In the data rows, 128 means zero.
A hidden rule labels the rows of this table. It goes by one to three of the table's principal directions, not those with the most spread.
[108 124  85 168  94 148  79 132 163 158  99 123 173 150 165 109 121 116
 163 121  89 123  84 149 140 141  97 134 122 135 131 180 174 157 131 140
 152 149 109  90 140 169] A
[105 127  65 133 125 167  87 142 134 164 145 134 192 128 142 118  99  99
 174 128  80 120  97 160 129 142  99 123 119 120 128 214 144 113 139 122
 119 157 130 105  94 147] B
[146 133 134 115 113  90 161 120 113 128 147 121  74 137 100 130 149 150
  79 115 188 106 144 144 125 102 138 157 152 159 150 109 131 143 110 127
 103 126 138 173 150  84] B
[ 98 134 115 124 114 149 127 160 129 165 131 150 171 122 124 157 129 105
 132 189  90 130 102  98 110 128 158  82 116  93 122 154 100  84 156 138
 120 136 148  77 126 158] B
[136 131 142 148  43 136 162 130 109 100 108 125 138 143 166 157 167 153
  91 113 143 155 106 152 139 154  98 114 197 188 156 147 131 130 161 119
  84 179 132 128 215 115] A
[124 139  52 133 128 143 145 131  99 155 168 138 133 135 110 124 104 128
 114 128 149 128 121 158 113 147 101 161 167 143 176 241 126 112 119 113
  36 164 145 154 108  83] A
[181 132 123 123 161 101 140 111 136 110 143 134  78 154 137 142 133 152
  84 106 184 123 159 134 127  74 120 137 109 135 132 113 120 154 101 125
  98  73 153 173 148  66] B
[147 124 240 162  63 127 197 128 106  64  80 133 118 111 179 168 215 153
  88 179 121 188 130  60 122 162 172  45 162 158 122  37  78  86 200 121
 119 162 123  84 225 174] A
[155 117 154 124 144 113 164 133 101 110 159 137 114 110  91 136 134 127
 114 141 137 136 135  94 134 137 144 125 147 121 148 112  99 125 117 115
 114 142 139 158 128 114] B
[137  97  70 174 121  88 107 112 119 178 151 126 148 181 162  64 109  96
 137  65 149 104  80 139 152 129  60 172 166 142 167 186 166 209 101 104
 143 148  96 184 116 126] B
[113 127  94 157  76 131 143 144 101 166 144 145 165 151 161 114 163 118
 103 155 132 128  87 148 121 131 105 112 169 158 159 192 145 112 165  96
  68 178 131 105 146 128] B
[145 132  93 159 109 122 140 121 132 141 154 151 165 126 120 144 112  98
 137 120 104 137 100 135 145 152 109 139 142 141 141 213 137 133  91 151
 108 146 147 141 141 121] B
[ 72 160  11  51 116 170  22 154 170 227 101  98 120 199 131  48  75 146
 139 128 164 105 139 212  72  96  95 132  98  79  86 189 154 148 138 130
 143 120 129 115  97  76] A
[158 122 159 138 152 121 147 122 137  96 137 128 100 126 130 117 147 134
 133 142 121 144 152  97 124 138 162 101 114 112  98  85 102 154 115 123
 167 124 136 135 143 145] A
[108 132  55 128 118 130  96 132 123 187 150 124 153 152 129  84 100 113
 135 107 136 105 108 176 130 118  90 153 136 138 142 210 165 146 115 116
 113 157 126 144 101 114] C
[ 88 117 106 143 140  90 133 105 124 168 107  92  88 164 163 157 154 150
  60  69 199  73 114 154 116  69 126 187 136 156 160 116 179 157 142 150
 137  67 115 129 102 122] B
[168 113 183 186  95  98 165 109 133  78 104 136 124 122 148 155 152 128
 118 110 117 154 106  83 162 162 119 135 161 159 153  95 130 158 110 143
 135 135 112 141 191 148] B
[157 102  87 216 155 129 108  77 172  95 120 127 166 145 171 137 118 103
 149  66  83 135  90 141 170 151  75 185 104 160 158 194 189 178  90 135
 128 106 101 134 113 147] A
[111 128  90 105 153 148 122 128 118 124 158 125 133 141 130 117 121 129
 122 111 131 110 141 180 120 111 112 141 120 135 125 149 140 123 140  85
  99 126 130 136  86 103] A
[102 144  96 117 130 144 155 153  93 169 188 148 139  79  70 128 127 108
 155 202 108 108 133 120  99 140 185 114 127 124 146 194  89  50 142 129
  76 184 153 111  86 155] A
[186 121 173  99 124  81 122 120 154  92 101 120  59 176 139 107 124 157
 102  80 187 135 157 115 133 100 104 125 136 109  99  20 110 211  93 129
 178  72 120 194 191  71] A
[142 117 138 120 169 124 102 115 151  91 102 115  98 144 132 131 108 151
 132  82 152 124 141 133 142 115  95 174 123 114 132  82 149 180 104 130
 151  68 110 145 119  98] B
[ 49 139 200 110  86 174 106 182 118 155  54 141 187  60 102 150 118 119
 177 201  71 154 119  92 109 134 151  45 111  64  91  79 117  38 196 174
 155 140 113   8 111 212] B
[116 123 133 101 184 149 144 132  98 113 180 134 148  90  79  95  96  98
 172 137  86 142 153 122 129 172 148 117 124  92  95 139 101 117 108 101
 159 159 134 143  59 145] A
[155 124 104 116 147 122 112 107 134 104 166 127 148  93  68 110  51  90
 200  68  79 124 123 144 170 202  95 200 144 139 135 177 138 153  45 142
 153 160 114 204  94 110] C
[175 138 179 123 114 107 200 125 114  94 125 136  72 134 155 205 203 166
  31 162 176 147 156  96  92  92 180  72 127 144 123  70  76  81 168 132
  70  90 171 125 191  85] A
[136 132 101 116 138 129  89 131 143 145 132 133 138 146 141  93  96 117
 158 115 122 121 128 143 134 121 101 132 112 116 111 141 136 150 110 118
 143 122 123 143 119 116] A
[144 157 179  22  77 156  54 161 175 113  55 102  96 144 151 178 156 201
 108 122 182 122 167 195 114  31 117  70  86 125  60  20 132 113 174 170
 171  55 166  89 210  63] B
[151 140 110 112 148 116 138 122 136 132 142 136 114 114  71 167  86 124
 111 120 137 128 139 116 131 123 133 155 116 112 145 160 114 116  78 166
 100 102 154 166 123  83] C
[130 115 192  85 140 129 119 133 140  90  85 112 108 116  98 160 111 141
 130 113 126 143 141  85 129 139 136 123 126  85 114  27  97 130 133 149
 179  86 111 136 134 120] A
[146 127 203 158 122 143 192 125 124  55 119 140 124 110 159 166 204 144
 100 175 101 178 147  96 120 152 180  59 126 134  90  73 100 111 161 115
 140 133 150  76 175 165] A
[106 144  98 145 140 154  89 119 156 146 113 125 162 106 138 135 108 117
 166 127  89 120 123 158 136 128 126 142  83 136 111 183 170 106 116 162
 140 119 130  84  96 158] A
[ 96 123 174 141 105 125 146 155 115 145 112 149 146 126 143 120 157 114
 138 184 117 142 119  79 113 118 159  58 132  91 107  81  92 116 171 128
 161 134 123  74 148 191] B
[108 141  87  42 182 148  63 144 151 139 155 116 127 130  77  63  60 115
 179 105 101  95 160 193 125 129 115 161  87  83  62 112 157 153  81  96
 184 115 124 155  44  89] B
[125 118 144 155 135 164 147 145 112 105 146 156 192  92 135 158 133 101
 160 157  60 156 112 111 137 157 130  79 127 109 116 159 113  95 148 118
 121 152 143  82 114 171] B
[158 115 185  97 146 100 143 130 129 100 114 120  72 144 115 124 145 151
 100 123 171 141 154  90 114 116 142 111 136  90 107  28  94 164 124 128
 170  86 128 156 150  97] A
[114 119 141 127 130 151 104 137 164  97  86 131 146 133 133 167 101 126
 154 114  93 138 116 112 132 139 111 125 118  88 118  93 120 144 132 149
 157  85 112 101 137 144] A
[ 45 152 157  68 103 176 103 168 117 155 105 104 153  58  63 103 118 127
 179 185  68 120 142 149 106 173 186 104 115 105  76 100 144  53 161 141
 180 194 118  56  72 188] B
[126 124 157  77 109  80 134 115 140 109 107  94  57 184 142 109 168 158
  56  80 187  94 142 165 117 105 131 166 146 152 102   7 157 180 129  94
 168  87 103 171 146  70] C
[164 116 153 168  95 108 166 122 120 102 117 143 122 148 163 152 164 135
  93 127 145 153 109  99 132 135 111 111 164 146 154 117 112 141 142 122
  93 128 127 136 187 117] A
[ 41 153 130  68 151 183  71 161 155 159 103 128 177  87 105 141 100 106
 186 188  55 106 137 142 106 117 179  96  52  75  62 101 132  48 162 145
 178 105 127  31  54 186] B
[ 76 141  74  90 177 186  95 152 130 176 153 133 170 101  76 112  82 103
 173 174  85 130 145 144  95 126 154  94  76  59  93 196 110  77 138 138
 136 136 151  83  42 150] A
[139 121 171 137 131 129 139 113 139  69 108 132 129 121 150 149 144 129
 140 117 107 147 127 115 142 158 123 138 135 138 120  80 125 132 131 123
 140 106 110 118 142 134] A
[116 136 165  76 149 126 126 137 125 121 126 122 106 116 121 142 133 136
 122 141 138 112 159 121 116  95 165 105 100 112  93  53 102  99 146 125
 156  94 136 122 115 126] B
[142 137  71 125 171 152 111 111 140 128 176 140 176  92  82 140  54  85
 184  98  69 133 130 154 153 162 111 157  97 120 119 235 132 115  62 155
 127 138 152 160  76 119] B
[118 110 131 186  98 143 155 122 101 117 152 150 210  87 132 129 120  70
 186 137  43 155  78  97 159 214 116 121 165 151 157 197 118  97 135 120
 118 209 106 117 120 198] B
[108 138 156  73 133 157 100 147 145 113  97 114 112 124 137 140 143 152
 136 155 123 126 151 134 100 117 157  99 101 103  85  56 111  97 169 126
 156 100 128  87 124 128] A
[127 132 154 107 148 116 124 109 146 107 107 107  92 129 118 120 131 141
 116 110 139 124 153 132 126 126 146 148 106 127 101  69 140 141 113 135
 167  97 116 138 117 118] A
[166 118 153 143 156 106 158 114 119  95 154 136 109 101  91 136 115 120
 145 121 125 138 137  86 149 155 142 150 140 127 146 121 102 146  84 140
 138 131 132 170 131 128] A
[141 106 206 149 183 120 190 119 113  48 150 136 103  96  94 107 151 120
 142 149  93 159 162  70 135 177 179 108 129  96  96  40  96 157 109  92
 181 136 114 131 105 174] C
[133 126 115 144 121 125 139 139 114 138 151 141 132 143 146 112 130 125
 130 138 134 123 128 122 131 112 128 103 139 133 136 143 108 143 134 104
 117 151 136 138 148 144] C
[174 134 125 177  74 111 164 102 127 111 126 124 115 132 158 147 157 141
 101 106 141 149 121 135 138 148 120 125 156 192 152 173 129 134 120 149
  92 167 139 157 200 123] A
[128 115 184 159 114 141 125 119 130  74  79 121 145  99 164 166 136 142
 154  95 107 146 120 121 156 143  99 129 141 150 136  89 146 127 150 146
 141 116 103  97 150 164] A
[120 146 117  83 109 159 103 120 130 119 122 103 131  85  97 150  88 135
 176  98 115 127 147 164 129 159 126 147 129 152 125 159 112  83 126 171
 131 153 131 147 125 121] C
[104 135  76 112 138 169  67 137 139 157 132 132 187 113 105  98  53  99
 204 119  81 134 116 151 145 155  88 141 114 104 125 206 138 121 107 139
 139 154 121 125  89 139] A
[115 133 144 119 150 120 129 127 134 134 116 121 103 112 102 125 127 131
 123 153 127 119 142 101 114 129 166 139 105 111 124  91 124 107 125 137
 136 114 117 119 100 139] A
[101 139  90 127 120 153  70 140 169 173  90 128 163 150 122 102  86 119
 155 124 114 145 119 151 126 117  96 111 100  77  93 175 160 163 105 170
 177 111 134  92 127 137] C
[139 149  80  87 151 104 107 109 157 148 161 101  61 139  88  94 128 149
 121  99 172  73 168 206 111  90 152 187  92 152  99 135 167 159  75 144
 151 104 145 170  98  80] C
[167 133 137 107 154 165 143 131 130  78 152 134 124  95  82 144 108 135
 154 148 100 171 163 114 123 166 147  98 118 102 110 144  76 111 109 134
 121 148 159 145 136 111] A
[159 109 183 100 153  70 161 118 133  91 127 117  53 165 103 113 131 141
  86  85 180 126 158  93 129 116 140 136 147  91 102   6 100 216  85 121
 202  75 120 198 152  92] B
[148 156 103  51 161 122 158 132 120 129 206 137 104  97  39 144 105 114
 111 132 126 108 178 177 106 119 172 129  99 113  78 151 104  90  75 135
 117 122 187 179  83  60] B
[128 118 157 149 129 119 142 125 120 120 113 122 115 116 132 149 142 142
 120 115 148 126 133 115 132 104 131 121 131 131 140 104 129 135 139 148
 136 111 126 119 137 149] A
[114 139  97 104 158 164  96 152 140 157 131 146 160  95  83 169  85 115
 161 178  99 127 120 101 116 125 141 129  94  82 147 179 103  65 129 162
  92 109 148  95  90 123] C
Here are more rows. What is the label of each one?
[136 119 149 186 119 142 152 128 130  98 125 149 161 118 153 133 150 116
 150 153  87 162 113  99 142 158 131  93 135 127 125 145 121 139 133 125
 135 152 129  92 156 181] C
[183 102 166 191  67  21 173 110 132 153  89 112  44 192 135  88 189 152
  13 115 205 115  95  63 130 114 130 160 174 160 185  43 163 205 107 116
 117 138  88 194 204  99] B
[153 124 137 159 151 117 160 113 114 115 156 145 136 113 133 162 145 118
 118 140 131 137 125  99 144 120 144 128 125 145 153 156 110 115 119 136
 106 119 150 132 136 134] C
[124 113 141 203  93 128 146 102 143  92  99 133 177 132 192 171 163 111
 123 100  81 144  76 130 161 168 101 146 149 177 146 151 175 140 137 135
 128 131 107  91 157 169] C
[122 134 151 144 162 147 149 111 141  92 144 133 146  65  96 166 129 104
 172 154  61 138 138 105 134 173 186 131  91 127 106 138 116  84 109 162
 156 129 138  96  93 181] A
[163 118 167 158 125  87 134  97 133 103  89 111  78 162 199 151 177 170
  79  87 203 123 129 117 144  82 109 154 142 176 156  72 147 172 137 139
 131  70 119 141 186 107] A
[ 92 132 151 100 139 155  81 141 149 114  89 118 138 142 169 107 122 140
 158 123 114 121 145 149 132  99 121 102  96 109  78  58 142 145 156 107
 187  99 110  85 124 159] C
[131 120 144  95 141 115 148 136 110 112 162 128 110 126  84 101 114 120
 138 120 133 125 145 121 131 146 139 131 151 108 115  92 100 157 105 105
 162 144 128 171 119 118] C
[105 147  74  96 136 146 100 149 123 175 144 139 143 135 103 101  80 118
 146 144 134 122 131 148 113 122 111 132 126  98 127 188 123 115 116 127
 101 136 140 131  99 102] C
[136 135 115 114 138 162 122 121 141  97 123 129 146 128 125 140 117 133
 127 108 114 162 142 172 123 143  97 119 120 115  98 160 140 126 120 133
 117 112 145 119 120  90] C
[142 120 143 194 120 138 137 117 113 119 123 134 160  99 162 118 144 122
 158 134 101 154 114 111 150 152 116 110 135 155 143 170 143 122 136 133
 122 170 122 102 139 181] C
[111 158  92 141  77 139 143 117 115 174  97 112 122 124 160 193 165 159
  56 148 171 129 115 151  95 108 140 133 136 188 175 210 142  39 178 172
  26 136 153  93 155 100] A
[224 115 182 173 136  71 210  95 114  48 159 150  72 122 108 149 151 139
  91 104 162 161 145  81 158 155 126 154 173 160 162 101  99 178  64 128
  96 123 141 209 192  83] B
[173 125 166  44 113 141 176 156  77  71 191 141 115 120  76 124 145 142
 105 134 146 160 165 156 120 147 120  77 180 120 102  89  66 116 140  66
 101 172 167 188 154  45] B
[140 114 152 175 102 110 165 134 102 133 135 144 138 142 185 151 194 131
  85 159 145 126 102  99 129  94 138  88 144 161 160 117 119 112 180 100
  89 139 133 102 167 154] B
[103 119 198 128 133 146 142 135 138  85 100 123 141  78  96 170 144 125
 154 158  76 142 128  84 135 160 177 110 114 106 111  59 113 100 145 153
 182 124 117  78 122 189] A
[ 74 143  87  92 180 159  70 139 147 172 117 122 146 107 101 133  72 118
 172 140 111 100 136 141 112 107 136 154  77  83 117 156 140  90 126 157
 139  86 125  90  48 139] A
[144 117 189 144 128 111 161 118 128  74 113 131 108 122 124 120 136 129
 130 123 116 154 142  88 142 159 140 118 142 121 115  55 109 157 115 117
 161 130 108 142 154 149] A
[185 124 214 209 105 158 203 114 118   1 110 180 193  83 128 154 118 109
 145 135  39 252 130  80 188 227  87  68 164 129 115 143 111 139  91 115
  99 181 135 117 203 153] B
[111 124  50 171 158 116 130 106 102 174 191 148 190 115 105 106  61  67
 163  79 105 107  99 157 169 138  81 187 137 148 169 255 165 142  67 130
 103 157 128 170  62 140] B
[121 136  70 155 163 147  95 116 154 153 159 136 166  92 100 101  86  85
 204 149  56 113 116 131 138 169 145 165  82 127 126 216 150 106  85 144
 135 157 122 117  63 171] A
[129 134  83 155 127 127 126 108 130 141 145 121 129 142 145 108 127 127
 123 104 136 117 127 166 136 123 114 152 125 165 139 188 159 145 112 122
 111 147 130 143 124 128] A
[138 123  75 169  94  89 120 134 117 186 134 135 113 194 172  71 140 139
  87 116 191 101  99 146 131  81  79 148 163 158 177 169 166 185 127  91
  78 147 116 156 160 103] B
[139 132 154 133 193 155 120 118 162  89 109 132 111 101 118 163 133 141
 151 171 110 152 159  84 114 124 173 114  68  86 108 100 100 107 125 161
 146  68 142  81 110 148] A
[151 118 126 123 145  73 150 114 112 148 144 122  70 149 109 131 131 140
  80 104 202  98 133 106 123  88 129 170 145 136 173 104 117 150 108 134
 105  94 125 189 128  84] A
[ 80 153 118  68 103 161 100 131 162 141 112  98 148 112 104 165 127 126
 124 127  85 104 139 186 118 119 172 116  76 139  72 116 150  79 143 156
 177 128 145  95 113 141] B
